(in the rows, 128 means zero)
Each path below is one point turned by a fixed rotation once a step. After each direction that follows a path, write how fast that rotation turns it, in degrees each step (0 if it stays still).
Each turn is a multiple of 5 degrees from 10 to 175, or 0.
Each row of a path follows its step; steps can be skipped.
Rotation 1:
step 1: [133 124 137 133 144 125 141 111 148 128 130 119 138 122 116 130 139 125
 122 107 119 116 112 130 128 124 129 130 121 131 131 123 126 129 129 122
 125 128 121 124 126 130 125 133 122 132 135 150 124 122 137 122]
step 3: [127 131 126 135 138 130 133 118 152 120 120 140 138 125 130 117 124 131
 129 127 123 136 123 135 127 120 116 138 134 124 133 115 128 131 148 147
 130 121 121 133 134 116 118 128 116 127 116 127 123 122 132 126]
step 5: [123 129 125 117 126 109 125 130 142 147 123 120 133 129 128 122 125 131
 128 119 124 130 134 126 127 130 120 135 132 126 128 144 125 135 124 146
 130 122 111 125 126 114 112 138 117 119 125 144 135 134 128 135]
step 8: [124 128 132 117 126 127 135 120 140 128 120 133 139 132 116 117 139 126
 121 123 110 131 119 126 132 119 131 139 131 130 118 116 131 136 149 140
 123 118 122 119 130 119 132 134 122 138 118 135 128 141 136 119]
step 9: [132 130 139 125 134 112 139 121 142 121 114 120 136 123 128 127 124 115
 128 138 117 132 129 120 138 121 132 134 118 124 141 121 135 130 132 127
 132 127 125 136 114 132 132 133 121 146 114 149 135 126 133 123]
step 11: [137 133 119 126 142 125 134 134 140 121 122 136 123 123 127 126 130 130
 122 120 117 125 123 126 109 127 119 143 127 121 120 124 134 125 124 135
 133 114 123 153 132 126 124 145 126 129 119 140 136 128 142 132]
step 13: [121 132 137 118 129 128 147 124 147 137 123 125 133 129 119 127 142 130
 116 119 125 118 120 131 127 135 124 127 117 130 130 134 132 128 142 141
 114 117 117 123 132 121 125 141 120 127 144 132 130 130 145 127]
step 14: [140 136 142 122 131 119 137 138 138 125 119 124 135 123 132 133 132 130
 120 128 126 140 115 125 135 134 130 135 125 140 143 129 138 127 136 147
 123 121 137 130 126 120 125 136 115 129 122 145 134 111 130 116]
Directions:
[127 131 128 126 127 128 128 125 126 128 133 125 130 129 129 128 129 128
 126 125 130 127 130 123 126 123 128 126 126 128 129 129 129 129 128 127
 123 127 125 126 122 126 129 131 131 126 130 123 130 128 128 132] : 130
[127 126 126 127 127 128 127 131 129 130 126 133 131 127 128 129 125 126
 124 126 128 128 124 128 131 127 132 124 128 131 129 130 131 130 128 130
 132 127 126 127 127 129 126 129 130 131 127 126 127 128 123 133] : 35
[128 131 127 128 128 127 130 131 130 125 130 125 127 127 129 128 128 128
 130 124 131 130 122 126 126 127 131 126 129 128 130 131 128 129 124 126
 128 130 126 130 129 124 128 124 127 128 130 132 132 127 125 125] : 85
[126 130 126 132 130 130 126 128 127 130 127 126 130 128 127 129 128 130
 128 126 132 127 128 132 126 131 125 126 128 132 129 129 126 127 133 133
 129 129 130 130 127 127 127 128 125 130 130 127 132 123 130 131] : 35
[129 130 135 126 127 124 126 132 125 129 129 130 129 129 127 127 128 125
 127 130 129 129 131 127 129 127 128 126 128 131 130 126 124 125 123 127
 129 129 133 132 123 127 128 128 127 128 128 130 128 126 127 129] : 145
[126 128 128 125 130 127 128 128 127 127 128 127 124 128 129 126 124 127
 124 128 129 127 128 125 130 130 125 127 128 131 134 130 128 125 127 130
 126 126 126 129 133 126 122 127 127 124 129 124 127 128 130 125] : 40
